(in the rows, 128 means zero)
Y: rows in 3 groups, each row roughly a mix of its group's directions:
Y (105 x 17):
[[196 155 127  98 136 136 178 129 112 177 118 132 115 132 129 129 153]
 [ 93 185 158 135 130 114  89  74 116 151 134 159 112 118 133 109 127]
 [162 163 131 104 155 147 149 142 123 162 142 127  82 148 124 124  66]
 [177 156 129 123 163 133 162 137 114 187 100 161 109 137 117 103 116]
 [129  90  93 161 137 132 161 140 164  96  88 140 164 104  97 112 144]
 [123  57 164 148 138 162 115 139 136  72 121 121 126 118 139 151 120]
 [105 124 107 156 155 128 123 146 121  92  62 174 134 118 129 132 169]
 [150 160 156 123 138 113 103 130 134 166 148 136  97 149 125  86  64]
 [141 123 118 130 183 158 123 153 148 144 139 191 119 124 109 105  86]
 [104  59 172 153 131 136 109 161 102 130 135 103 119 144 130 134  92]
 [ 84  91  89 139 162 164 154 160 116 109 113 125 131 136 122 165  94]
 [ 90  93 161 141  91  94  78 159 107 129 156  98 127 146 131 122 127]
 [ 90 166  91 134 118 114 142 116 155 127 141  97 121 131  98 113  61]
 [ 77 151 129 143 167 143  99 131 121 143 141 195 108 108 105 117 118]
 [136 106 165 142 107 101  63 113 153  88 130 141 149 124 153 101 150]
 [140 180 151 135 148 114 116 132 124 170 120 173  89 123 103  84 114]
 [137  96  89 136 138 159 186 127 170 115 134 113 153 108  93 129  98]
 [124 192 119 136 122 114 139  81 166 132 127 126 115 113 101  91  85]
 [133 163 115 131 163 158 167  85 149 151 122 143 118 117 109 115  69]
 [186  88 107 109 129 134 164 169 116 137 112 121 152 142 142 144 172]
 [107 137 105 127 168 167 174 157 108 145 122 133  90 128 101 155  87]
 [ 98 103 147 157 107 139 158  82 129 123 122 116 151  82 100 138 177]
 [171 134 180 117 140 119  75 151 119 126 128 148  92 155 161 109 110]
 [147  77 144 137 146 141 129 165  95 115  85 148 133 134 150 150 180]
 [170  49 142 123 145 166 137 162 141 109 144 127 143 130 136 142 119]
 [122  75 109 131 152 172 167 136 111 102  99 116 144 130 145 179 136]
 [ 76 184 126 144 139 113 106 126 127 150 138 159  94 119  94 101  97]
 [126 172 120 130 145 147 173 124 142 158 141 139  90 101  73 114  97]
 [157 105 127 144 143 160 186  92 160 141 121 139 152  89  93 114 132]
 [108  86  94 149 126 107 137 201 111 119  91 115 138 150 115 129 136]
 [130 186 115 119 112  87  97 127 149 122 131 111 107 155 134  96  74]
 [155 116 129 124 138 144 150 204 138 109 133 138  81 112  86 129 135]
 [106  70 171 143 112 138  90 151 137  83 157 104 116 122 127 138 110]
 [ 89 170 117 146 120 114 101 104 152  67 101 151 119 101 122 124 155]
 [150  95 109 149 173 160 169 148 148 130  97 171 141 108  97 114 125]
 [163  64 125 119 111 135 136 167 133  88 124 105 151 132 145 152 167]
 [167 128 114 129 164 160 174 105 155 164 128 166 145 105 101 106 114]
 [132  88 160 148 119 139 111  95 142  78 106 140 155 100 145 135 180]
 [160 145 124 106  96 124 147  58 154 130 149  89 163 125 148 129 129]
 [124 144 150 115 159 148 106 164 104 127 136 137  67 152 141 143  74]
 [164 118  91 134 160 146 184 130 155 157 111 139 150 128 102 105  89]
 [154 152 114 122 175 164 159  78 130 147  98 173 142 118 145 133 131]
 [150 179 132 109 139 125 150 130 110 201 149 141  98 133 106 108 110]
 [162  89 118 117 132 162 156 174 164  84 150 114 113 113 104 143 115]
 [158  85  93 120 126 138 153 120 139  98 100 111 182 137 161 153 158]
 [170  80 122 125  89 114 148 118 159 114 136  80 177 131 134 120 140]
 [ 96  74  89 144 109 122 128 127 144  92 125 106 189 126 134 143 147]
 [103 183 112 118  90 103 131  84 149 147 170 101 132 115 105 112 117]
 [190  73 122 129 150 160 167 129 157 111 108 125 157 128 136 128 117]
 [162  59 127 112 128 144 134 128 120 140 145 110 181 149 166 148 136]
 [ 78  86 125 142 118 118  76 137 121  79 124 121 154 141 161 149 138]
 [133 119  87 151 131 114 152 113 167 144 115 155 183 106  95  86 142]
 [131 178 137 112 153 120  97 134 114 176 150 163  96 150 134 105  86]
 [ 99 166 148 117 142 141  85 113 140 126 177 150  91 124 126 122  76]
 [111 185 119 126 125 134 160 100 148 154 155 125  99 100  79 114  97]
 [134 120 125 152 158 166 176  76 147 124  92 154 147  91 111 127 137]
 [181 165 134 116 144 122 145 137 146 173 137 145 102 134 105  85  87]
 [ 76 135 140 143 108 109  81  78 117 102 118 133 154 121 158 138 163]
 [184 123  78 120 127 106 165 146 146 141  92 121 168 150 134 107 137]
 [153  68 118 124  98 115 118 156 151  87 136  86 165 144 148 134 135]
 [105 160 109 100 131 119 115 149  93 155 147 104 104 174 153 149  80]
 [163 114 126 123 171 154 166 113  97 186  99 151 147 144 149 134 123]
 [ 93 147 137 140 134 121  76 116 160 102 154 138 112 129 125 103  63]
 [101 154 109 151 167 149 157 113 127 147  99 184 122  94  91 120 142]
 [135  87 135 141 151 149 160 193 116 140 121 116  96 137  96 130  86]
 [145  84 104 111 120 125 130 133 119 158 152 139 192 131 146 137 183]
 [120 193 122 128 100 106 136  63 144 103 102 103 123 117 135 126 138]
 [135 139 135 105 168 194 148 105 135 120 157 153  98 106 129 164 104]
 [107 109 114 132 129 110 113 212 117 153 156 137 111 140  92 111 114]
 [132 182 146 111 140 108 104 138  89 178 130 143  88 159 144 117 105]
 [155 155 153 122 174 172 154  89 124 160 123 168 103 112 126 127 105]
 [153  65 135 111 143 149 105 166 123 138 167 163 157 131 144 138 157]
 [144 110 147 127 172 149 110 130  90 127  84 153 123 161 184 148 116]
 [ 96 194 156 137 125 120  98  89 137 118 135 152  87 102 113 111 125]
 [139 144 111 104 118 129 146 150 150 160 190 104 112 132  95 115  75]
 [133  99  85 145 140 121 145  95 154 134  97 136 202 135 140 108 118]
 [155 144 143 118 143 103  96 156 114 183 142 149 115 165 138  89  89]
 [127  47 139 138 147 143 119 146 100 148 125 129 169 154 158 142 122]
 [ 72 164 117 145 122 118 112  74 149 118 136 112 132 126 124 116  71]
 [142 153 104 101 151 111  98 183 100 144 120 151 108 176 161 130 111]
 [139 150 123 108 163 180 169  87 123 160 145 163 125 100 122 152 139]
 [ 82 153 150 128  82 101  92 107 117  93 142  81 107 131 142 145 132]
 [126 156 149 126 145 164 148  43 122 124 108 132 126 112 155 154 128]
 [ 80  88 156 156 128 131  79 161 134  79 139 138 111 116 115 128 121]
 [171  70 137 119 138 147 134 184 119 113 122 145 133 126 135 146 178]
 [177 120  88 109 139 143 190 136 143 160 131 105 147 143 119 126  93]
 [113 105 113 144  81  97 125  98 159 115 140 100 186 111 116 110 159]
 [193  96 124 106 153 156 173 166 115 158 121 139 129 134 129 139 148]
 [125 195 111 117 163 122 116 142 119 152 114 166  88 147 129 112  89]
 [ 60 142 148 159 125 114  70 115 133  90 125 152 115 112 123 118 127]
 [170 106  91 133 130 140 190 112 160 122 100 121 170 111 114 124 148]
 [156 101  93 133 176 156 175 137 131 149  92 143 152 144 131 128  90]
 [116 157 137 158 134 138 163  74 155 140 116 140 124  85  80  99 115]
 [120 177 160 137 127  93  82 133 116 156 126 168  97 127 118  87 140]
 [182 134 115 110 102  89 124 146 148 127 123  85 138 170 151 102  94]
 [110 180 162 132 153 142 112  92 124 158 145 166  88 110 112 110  99]
 [145  67 114 142 121 151 168 130 152  86 108 107 161 107 119 147 156]
 [ 69 111 108 159 139 135 112 143 158  77 126 127 124 119 103 125  79]
 [187  90 112  92 156 170 147 150 139 127 152 137 143 142 153 152 117]
 [ 79 136 105 157 153 154 148  99 160 112 127 146 130  96  88 121  85]
 [ 78 163 136 135 113 108 101  86 130 153 160 109 126 135 123 109  72]
 [ 63 140 117 146 133 141 122  59 124 105 113 130 153 113 144 153 130]
 [103 128 190 125 117 135  85 130 102 119 160 108  78 135 141 145 103]
 [104  93 128 141  92  79  75 165 129 106 132 107 153 151 140 112 138]
 [145  85 142 105 103 116  96 167 110 107 147  89 133 163 170 153 134]]
which group is each row in? (one row of each group first):
[ 54 129 144 145 132 126  76 128  97  96 120 143 111 128 146 153 139] | <48>
[128  93 120 143 100 139 156  93 171  83 133  94 164  95 111 136 145] | <111>
[165 149 108 122 141 119 161 145 101 152  73 153 130 132 133 130 187] | <68>

[ 95 148 111 143 171 131 132 126 105 189 118 167 128 141 115 108  84] | <68>
[155 160 136 111 155 139 148 147 109 198 149 161  96 129 104 112 115] | <68>
[110 202 102 120 115  83 122 125  99 148  93 123 112 152 141 123 143] | <111>
[136  91 113 115 156 164 162 177  92 126 110 115 113 150 143 176 121] | <48>
[120 158  91 118 133 118 145 176 139 164 161 133 105 132  81 106  89] | <68>
[141 185 155 124 143 120 106 116 140 153 142 154  84 128 115  89  81] | <48>
[191 160 161 116 138 131 137 135 147 155 142 144  84 122 106  91 101] | <48>
[122 122 138 134  79 105 131 134 133 118 144 115 136  92  96 125 208] | <48>
[106 153 137 132 126 133 123  41 117 124 107 129 155 118 164 146 151] | <48>
[175  93 136 104 108 152 154 104 138 100 138  82 149 130 161 164 144] | <48>
[ 87 145 151 141  94  90  64 101 132 106 140 135 138 119 140 112 159] | <48>
